(in the rows, 128 means zero)
Rows swapped in pairs by one turn or mirror: which row each one swaps with:
The rows were stretched afterwards, more along some directions than others.
J_914: [109 120 133 150 122 126 159 116 142 153  99 173 122 115 135 126 120 135
 131 106  98]
J_203: [122 122 130 116 144 126 122 113 138 157  97 139 167 120 139 129 124 132
 149 117 133]
J_862: [103 126 175 124 125 132 154 113 130 156 115 167 151 101 112 128 122 150
 121 131 100]
J_111: [ 95 109 186 134 148 130 145 140 142 172 130 200 144  99 146  97 124 151
 150 121  94]
J_640: [120 119 134 123 153 120 129 118 146 165  98 167 182 110 144 113 123 123
 142 107 137]
J_648: [131 126 168 119 122 128 148 120 135 147 128 170 148 110 138 136 121 139
 120 129 117]
J_304: [118 122 131 116 143 130 124 119 130 156 101 143 159 121 134 131 120 139
 150 119 128]
J_38: [ 95 128 169 136 129 139 154 117 131 152 111 168 146 106 110 130 129 148
 126 125 103]
J_777: [127 111 140 110 143 114 131 139 139 169 126 155 155  90 139 101 111 148
 138 116 117]
J_165: [127 112 160 134 134 138 147 142 126 163 128 168 140 123 136 117 126 160
 130 122 123]
J_358: [125 114 175 127 150 126 122 130 152 164 114 168 159 101 142 113 118 129
 123 126 131]
J_24: [119 133 156 125 120 121 151 124 147 144 111 152 141 114 137 128 110 138
 147 120 117]
J_89: [143 114 149 124 128 125 133  99 140 137 114 135 124 112 146 131 107 125
 117 137 122]
J_341: [114 102 147 142 144 121 135 117 148 157 123 192 139 108 148 106 131 151
 144 115  90]
J_278: [123 124 137 113 136 125 130 114 133 155  95 142 168 119 136 130 129 132
 144 118 135]
J_767: [133 124 169 146 131 128 144 110 144 146  99 159 129 115 134 140 108 120
 121 127 127]
J_314: [125 135 162 129 141 111 158 121 128 153 113 158 167  94 122 117 122 152
 125 115 111]
J_880: [116 119 164 122 125 130 130  97 144 153 107 154 160 106 137 130 120 136
 124 142 122]
J_255: [116 108 160 132 121 113 126 131 131 149 121 178 143 105 134 110 111 130
 144 124 112]
J_633: [102  99 178 142 155 126 134 137 140 177 126 200 141 110 147  99 124 147
 152 119 101]
J_6: [109 133 156 121 143 124 147 132 131 139 133 169 136 122 139 121 118 131
 128 132 105]
J_309: [109 124 158 132 134 117 149 122 130 162 120 161 153 117 123 108 132 143
 138 117 125]
J_723: [126 123 171 128 123 117 162 124 140 174 115 167 142 100 136 113 103 144
 119 116 112]
J_536: [108 112 189 130 150 126 144 143 145 177 127 194 146  96 143 100 119 147
 149 123 101]
J_85: [122 128 125 124 116 121 160 112 131 131 113 137 132 134 133 141 129 129
 134 122 123]
J_16: [123 118 132 118 141 128 122 106 136 153  94 141 155 123 139 142 120 124
 141 123 136]
J_755: [108 127 158 135 126 119 160 122 126 156 125 156 140 120 118 111 131 142
 127 121 118]
J_352: [124 119 130 116 135 126 120 108 138 154  89 146 159 120 137 138 122 128
 143 115 131]
J_374: [ 95 106 178 140 147 121 138 141 137 174 127 198 146  98 139  99 125 154
 158 119  99]
J_999: [118 130 150 125 146 126 121 117 142 140 114 166 147 114 136 135 106 131
 144 138 107]
J_133: [136 113 144 108 141 111 132 132 144 164 128 144 157  88 140 103 113 142
 126 121 121]
J_30: [ 99 118 162 132 124 130 148 114 134 154 124 168 140 107 116 127 123 148
 124 133 102]
J_462: [118 117 177 132 138 125 137 125 148 158 118 180 132 118 139 113 109 132
 136 125 104]
J_976: [139 115 148 103 136 110 135 136 142 158 131 147 158  85 137 104 117 140
 122 123 122]
J_997: [ 96 125 167 126 124 132 143 120 132 149 124 169 144 104 113 134 124 151
 129 132 102]
J_443: [126 107 136 131 145 101 150 137 128 154 122 168 149 107 137 100 128 137
 132 103 112]
J_682: [130 106 142 109 145 108 123 128 144 162 126 154 155  87 142 108 109 131
 130 125 123]
J_373: [117 121 171 120 133 119 136 105 146 148 118 179 160 101 146 123 107 129
 126 137 111]
J_258: [135 120 148 100 142 106 131 132 141 161 135 147 160  81 138 106 114 135
 127 131 125]
J_74: [137 116 142 106 144 116 125 131 148 162 125 144 151  92 141 111 108 141
 126 128 126]
J_364: [115 132 158 120 133 116 135 122 119 140 112 153 154  90 111 137 126 136
 133 131 116]
J_236: [103  99 145 133 131 127 122 141 124 159 120 178 153 122 133 100 119 154
 154 121 114]
J_833: [121 127 174 132 132 118 166 106 139 170 123 177 153  91 127 112 122 151
 117 127  96]
J_113: [118 105 147 137 139 118 132 111 146 154 124 181 141 101 141 109 130 154
 141 120  95]
J_586: [109 123 166 102 122 119 140 137 146 158 124 179 157  90 141 122 118 139
 144 120 113]
J_885: [106 132 156 123 120 143 147 123 142 124 119 166 114 119 139 145 118 123
 135 122 104]
J_61: [119 121 132 118 145 125 122 110 137 164  91 144 169 118 137 127 120 135
 146 119 134]
J_240: [ 92 127 153 133 139 118 157 126 124 153 116 185 161  86 127 108 133 137
 140 108  98]

Swapped with J_113: J_309
Swapped with J_767: J_373
Swapped with J_862: J_536
Swapped with J_341: J_755
Swapped with J_462: J_833

Rows swapped in pairs by one turn or mirror: which row each one swaps with:
The rows were stretched afterwards, more along some directions than others.
J_252: [111 125 123 123 140 134 135 130 126 133 115 132 134 128 123 114 154 142
 124 144 117]
J_118: [128 131 113 136 135 142 136 125 109 143 135 125 121 118 125 130 123 146
 113 141 107]
J_185: [112 130 141 132 125 136 139 139 111 132 124 119 118 122 126 123 141 127
 125 154 115]
J_770: [126 128 126 125 134 143 134 139 110 125 119 123 112 120 127 127 149 138
 118 132  96]
J_209: [122 123 131 129 123 135 131 127 105 136 127 120 137 142 124 127 141 146
 121 154 109]
J_669: [128 132 126 137 138 133 126 132 136 137 135 124 128 120 133 122 137 139
 111 133 128]
J_683: [134 126 131 124 136 121 123 120 130 129 136 113 121 123 135 135 117 139
 114 148 132]
J_224: [109 132 133 130 141 132 139 131 126 125 123 122 107 132 130 140 136 137
 125 141 106]
J_289: [116 120 123 122 139 148 133 125 111 121 119 136 115 136 116 123 149 147
 108 148 112]
J_429: [121 108 136 141 138 132 139 113 125 123 127 132 117 130 130 117 135 139
  99 132 130]
J_708: [119 134 125 126 130 131 140 121 120 128 127 119 119 126 126 112 125 132
 112 146 107]
J_270: [114 124 124 146 144 130 145 118 133 139 126 133 111 129 131 130 130 129
 112 141 122]
J_966: [109 138 130 126 128 137 138 132 107 118 116 132 107 125 113 131 132 151
 116 141 107]
J_908: [112 110 142 137 131 132 140 115 119 119 129 137 114 138 124 127 131 146
  95 139 124]
J_981: [117 125 138 123 136 127 143 129 116 140 115 115 122 135 133 124 138 133
 130 164 108]
J_574: [120 113 130 118 139 153 139 123 108 144 124 128 123 111 137 117 159 132
 113 136 116]
J_359: [113 118 147 140 123 134 141 109 111 122 128 130 111 138 125 130 121 144
 105 139 127]
J_452: [120 138 141 115 135 145 136 119 123 137 122 121 122 114 133 119 148 150
 116 141 120]
J_853: [132 126 127 121 130 119 136 125 115 123 125 116 116 127 135 134 125 155
 107 153 114]
J_388: [126 121 132 124 134 123 144 132 119 141 125 114 127 127 136 129 138 137
 133 165 113]
J_968: [115 111 150 140 136 138 139 111 115 120 128 131 116 135 121 117 129 133
 105 139 117]
J_927: [120 133 136 132 130 118 139 121 110 117 119 135 115 139 116 134 129 150
 127 141 110]
J_613: [135 128 134 134 125 133 123 126 101 126 132 125 127 132 114 127 134 144
 106 135 103]
J_459: [129 124 133 115 144 127 128 121 127 118 128 109 110 128 127 127 124 138
 114 153 114]
J_532: [122 125 137 131 138 142 132 106 128 130 131 129 112 129 121 125 138 131
 105 139 110]
J_333: [128 126 126 114 136 120 130 128 124 117 130 116 118 123 131 131 119 151
 106 148 117]
J_93: [129 121 133 128 136 123 130 124 113 115 129 114 119 135 118 136 120 148
 115 150 112]
J_178: [119 123 142 134 139 125 147 125 118 137 118 114 124 125 130 132 126 137
 135 164 111]
J_526: [118 108 135 140 129 131 141 114 114 130 133 136 127 132 131 125 141 146
  97 140 130]
J_765: [113 106 135 122 138 145 146 113 119 128 130 132 116 118 138 121 144 136
 112 135 122]
J_293: [115 109 139 129 140 151 148 122 104 140 124 129 114 116 138 115 163 132
 119 139 118]
J_362: [117 128 126 123 137 123 136 120 129 122 118 131 116 127 130 113 147 139
 101 132 127]
J_925: [135 119 117 137 135 132 131 132 120 129 139 130 115 119 136 124 146 130
 113 122 126]
J_627: [115 139 134 129 128 121 141 133 116 117 124 129 120 134 130 130 136 141
 114 124 123]
J_528: [112 128 134 117 132 125 131 133 115 125 121 137 122 124 129 122 150 132
 125 142 121]
J_204: [122 124 124 113 135 137 137 122 125 130 112 130 117 113 144 119 153 136
 111 135 119]
J_865: [133 131 127 127 142 129 134 135 123 123 121 122 129 123 134 119 132 134
 114 140 109]
J_987: [122 119 139 123 135 122 141 125 123 125 124 112 110 138 131 136 122 137
 132 168 106]
J_280: [119 121 129 127 141 123 137 128 117 140 119 113 115 131 136 133 135 140
 134 168 114]
J_540: [112 111 136 125 132 146 156 120 109 137 123 133 115 116 139 121 157 137
 114 136 119]
J_19: [125 125 141 121 142 126 140 132 111 137 119 111 121 125 133 129 141 135
 140 165 106]
J_561: [136 131 116 126 126 135 120 133 114 135 127 139 122 119 123 124 141 148
 113 139 122]
J_704: [119 127 114 126 135 145 129 131 119 141 124 134 122 112 128 119 140 146
 121 143 110]
J_268: [130 137 134 113 127 137 128 132 107 126 126 124 109 126 135 127 145 148
 117 137 106]
J_769: [117 107 130 135 139 153 147 120 115 144 131 122 115 117 138 122 151 137
 113 142 125]
J_444: [119 110 137 135 139 148 139 118 104 142 129 129 120 115 138 128 149 138
 116 132 116]

Swapped with J_925: J_927
Swapped with J_93: J_429
Swapped with J_561: J_627
Swapped with J_908: J_333
Swapped with J_966: J_669

